In the rows, 128 means zero.
The rows below fall into families. The same turns and mirrors carry the whole set onto itself and the rows of a family onto each other. For each named row, which other rows are in its family? Write them in the order they are listed.
These 20 rows form 5 families of 4 rows each.
j_372: [148  96 111 144 152  95 130 147 145  95 126 150 140 122 134 131 127 141
 123 108 152 120 114 156 137]
j_18: [139 129 143 104 151 163 130 123 129 152 135 110 153 157 131 121 129 123
 155 105 135 153 117 145 152]
j_543: [153 122 113 155 140 170 113 117 138 143 127 126 128 152 110 107 147 137
 120 129 150 157 124 179 129]
j_129: [133 106 140 127 173 153 137 127 123 146 136 103 136 143 144 101 134 120
 135 113 160 166 117 153 159]
j_970: [145 114 116 105 104 171 125 122 126 134 139 118 124 132 114 124 113 123
 134 118 150 161 113 147 130]
j_682: [148 104 104 113 119 110 128 143 146 117 137 147 155 117 118 125 103 135
 146 142 128 128 131 124 131]
j_679: [146 101 140 121 136 103 132 150 134 105 145 164 165 148 114 140 120 109
 134 120 119 137 130 149 140]
j_452: [143 131 145 143 125 155 113 127 143 146 139 107 134 162 119  94 140 115
 111 132 163 152 124 155 153]
j_603: [141 109 122 139 166 167 142 122 121 145 127 140 122 147 129 111 138 137
 147 122 153 160 141 177 157]
j_580: [153 139 131 125 159 104 104 146 157 112 133 136 123 105 109 121 131 133
 136 127 127 115 150 158 136]
j_507: [169 124 136 138 133 156 108 124 144 130 126 101 116 151 136 107 116 144
 105 120 150 139 108 169 147]
j_756: [151  96 111 110 130 107 112 145 136 102 156 122 149 110 103 134 101 130
 144 127 136 147 144 147 119]
j_723: [146 105 138 129 169 101 130 140 156 116 148 133 141 107  87 123 156 116
 126 138 130 125 133 150 130]
j_901: [154 106 140 134 108 146 122 130 126 139 150 106 136 169 104 117 142 130
 125 100 151 164 121 147 156]
j_618: [130 118 141 128 155 154 144 135 137 153 144 129 106 126 131 106 113 134
 134  97 162 142 121 165 159]
j_976: [143 100 119 107 115 170 135 127 126 134 137  98 137 137 120 116 107 152
 155 123 149 148 137 152 154]
j_469: [155  99 128 128 156 104 115 143 151 122 147 117 165 124  88 127 138 139
 139 122 101 135 120 138 131]
j_511: [162  97 105 139 154  92 136 147 130 123 137 160 150 148 126  96 125 132
 112 128 142 128 136 154 116]
j_783: [169 117 122 122 183 100 123 134 148 133 155 139 139 129 108 109 131 130
 131 134 139 128 154 157 106]
j_195: [143  96 128 132 153 102 133 151 135  91 122 146 166 138 128 112 135 117
 115 139 123 119 128 164 136]

Which other rows belong to the same family as j_511? j_543, j_603, j_783
Which other rows belong to the same family as j_469? j_18, j_679, j_901
Which other rows belong to the same family as j_682? j_970, j_756, j_976
Which other rows belong to the same family as j_723? j_129, j_452, j_195

The rows below fall into families. The same turns and mirrors carry the whole set onto itself and the rows of a family onto each other. For each named row, which other rows are in its family? Write them in the order they are listed.
These 32 rows form 4 families of 8 rows each.
j_105: [133 128 116 147 112 127 126 128 137  88 141 145 139 111 123 134 145 135
 124 113 131 170 118 123 137 123 122 114 153 110 141 107 144 126 136 127
 112 111 152 137 125 129]
j_308: [121 134 115 122 143 126 116 115 164 117 128 137 156 115 123 134 155 134
 118 112 126 148 119 119 112 119 143 142 157 147 138 126 130 135 122 133
 120  94 157 130 113 136]
j_383: [130 114 138 109 140 119 100 114 149 108 108 138 152 120 115  93 166 125
 116 148 130 146 117 123 117 143 126 129 128 117 151 119 106 132 138 107
 141 135 141 136 151 127]
j_78: [107 126 115 128 112 106 106 109 150 110 127 145 148  99 126 158 131 124
 121 122 133 164 117 115 121 135 124 121 140 121 128 106 110 133 125 134
 145 104 122 129 148 142]
j_876: [123 135 128 110 143 127 111 150 128  96 126 114 148 121 127 121 164 119
 129 114 131 142 130 113 119 134 144 146 124 152 145 136 132 130 117 122
 136  85 160 129 125 124]
j_839: [121 132 125 138 142 139 123 143 101 156 126 107 113 123 121 119 131 122
 125 127 139  98 142 139 159 137 131 128 140 107 127 135 113 141 126 115
 136 163  91 148 108 124]
j_179: [130 123 147  98 129 138 109 143 145 116 104 105 133 118 137 127 156 138
 131 127 108 141 122 117 129 118 144 154 124 172 116 134 137 125 124 132
 130 107 159 120 144 141]
j_834: [124 137 121 122 132 143 126 138 133 147 129 168 104 165 129 104 135 145
 115 126 110 107 127 153 134 140 135 126 123 145 148 123 152 102 126 117
 102 148 129 137 132 140]
j_730: [137 149 131 121 136 104 147 118 117 146 130 137 122 129 161 152 106 114
 116 125  94 106 134 121 135 123 132 136 137 129 105 147 126 121 141 107
 134 156 107 130 130 133]
j_467: [120 123 124  97 141 132 109 135 134 106 128 121 110 122 123 157 154 150
 121 110 116 152 129 127 127 123 141 144 118 140 144 134 150 124 123 140
 133  99 171 121 130 150]
j_309: [108 134 148 100 114 130 110 132 111 106 113 110 145 100 126 155 140 133
 131 123 146 145 102 123 141 119 110 136 132 138  96 116 117 137 126 132
 144 121 109 121 153 143]
j_724: [140 112 100  94 151 120 114 124 138 122  97 133 148 131 102 115 155 137
 109 138 141 148 128 142 114 122 139 124 136  90 136 134 124 138 127 130
 140 139 156 138 142 129]
j_302: [133 118 108 119 128 126 122 117 139 110 121 155 153 121 126 110 156 154
 116 140 125 149 120 126 110 136 142 124 156 112 155 106 101 131 137 124
 141  97 137 132 149 135]
j_521: [127 123 102 138 145 154 147 149 103 148 123 124 131 136 124 136 115 136
 125 128 122 107 140 145 149 120 152 118 128  97 134 145 120 119 138 124
 133 137  84 127 130 121]
j_797: [127 128 143 134 148 129 112 130 109 157 117 120  93 110 146 122 134 156
 138 117 136 103 166 124 141 127 150 116 102 136 118 130 134 145 127 135
 140 150 110 152 127 130]
j_288: [109 124 130  99 127 125 143 120 122 153 115 141 119 134 132 133 107 156
 132 129 148 109 154 119 104 110 150 119 115 151 134 137 121 133 105 141
 150 145 115 149 146 131]
j_704: [146 157 135 120 131 109 137 133 102 142 135 109 106 112 148 127 125 125
 123 117 104  94 145 117 150 146 125 133 117 143 127 142 124 135 142 114
 137 143  98 125 113 115]
j_135: [125 147 150 141 133 122 149 119 119 130 131 116 133 131 156 130 111  96
 144 130 128 107 133 109 129 114 132 136 125 145 128 161 146 136 130  95
 129 142 112 134 111 124]
j_40: [103 144 140 111 112 116 100 126 126  97 129 122 139 102 133 137 148 133
 135 116 154 149 129 128 123 149 106 120 115 127 117  91 111 137 118 127
 149 108 137 134 155 141]
j_84: [110 120 119 148 116 159 116 147  93 137 128 121 128 142 135 111 119 117
 142 119 145 116 141 127 148 129 142 109 119 113 120 119 133 120 140 122
 110 139  82 131 145 125]
j_220: [127 121 133 126 109 125 104 128 134  91 140 122 128 119  95  99 145 111
 128 115 149 161 116 115 138 126 105 126 142 116 142 122 148 143 127 135
 111 129 138 131 120 129]
j_870: [152 141 132 115 105 128 124 157 132 109 125 124 132 121 122  98 134 114
 124 137 133 159 110 131 147 123  93 136 142 107 137 127 166 133 131 120
 124 120 140 114 127 119]
j_736: [118 132 126 124 140 135 126 119 119 168 124 137  91 135 139 129 105 153
 130 125 132 118 150 118 126 103 159 125 134 129 111 144 138 143 121 151
 132 146 120 144 126 153]
j_828: [134 144 113 139 117 139 141 127 141 153 136 137  89 131 153 115 125 160
 132 123  98 104 131 158 140 135 132 124 114 121 128 122 148 101 132 121
 113 151 118 128 139 142]
j_451: [143 133 130 140 125 120 114 142 138 160 123 120  79 127 149 101 134 131
 125 130 106 100 139 130 149 163 140 133 121 130 134 132 138 116 127 118
 125 162 118 145 129 134]
j_155: [140 118 127 115 140 135 102 143 140 126  88 139 142 128 118  89 150 150
 128 165 148 150 124 145 121 125 120 122 129 102 121 120 128 141 133 111
 151 125 135 130 154 131]
j_290: [121 137 153 124 130 129 125 105 136 154 110 122 107 134 150 113  97 135
 144 139 154 102 149 113 109 136 141 112 115 140 123 132 124 144 126 138
 135 141 115 141 149 151]
j_530: [120 154 125 130 127 156 129 131 124 149 126 125 113 144 159  89 140 132
 127 138 109 103 124 136 139 147 144 123 112 145 146 120 131 105 152 101
 104 144 127 126 140 132]
j_388: [114 118 126  86 130 114 112 120 113 100 129 127 144 113 127 170 148 141
 123 107 127 135 129 145 123 133 110 142 133 113 116 109 113 128 131 119
 151 111 119 118 151 144]
j_115: [137 132  98 107  94  99 119 121 133 104 138 136 114 118 115 116 143 120
 120 125 120 163 108 136 133 120 103 132 138  97 138 128 158 133 118 121
 132 140 147 123 129 133]
j_856: [126 150 125 120 120 104 164 124 123 117 134 130 122 137 136 154 106 124
 126 114 118 114 138 119 125 120 119 123 119 165 115 152 143 116 121 108
 129 154 124 138 121 118]
j_786: [106 118 117 129 120 146 128 146  95 136 127 152 131 160 109 135 107 113
 118 130 121 125 143 149 153 129 125 110 126 112 136 119 121 119 130 114
 130 151  90 133 136 125]

Which other rows belong to the same family as j_388? j_467, j_724, j_135, j_84, j_290, j_530, j_115
Which other rows belong to the same family as j_521? j_383, j_876, j_730, j_40, j_220, j_736, j_828
Which other rows belong to the same family as j_834? j_179, j_309, j_288, j_870, j_155, j_856, j_786

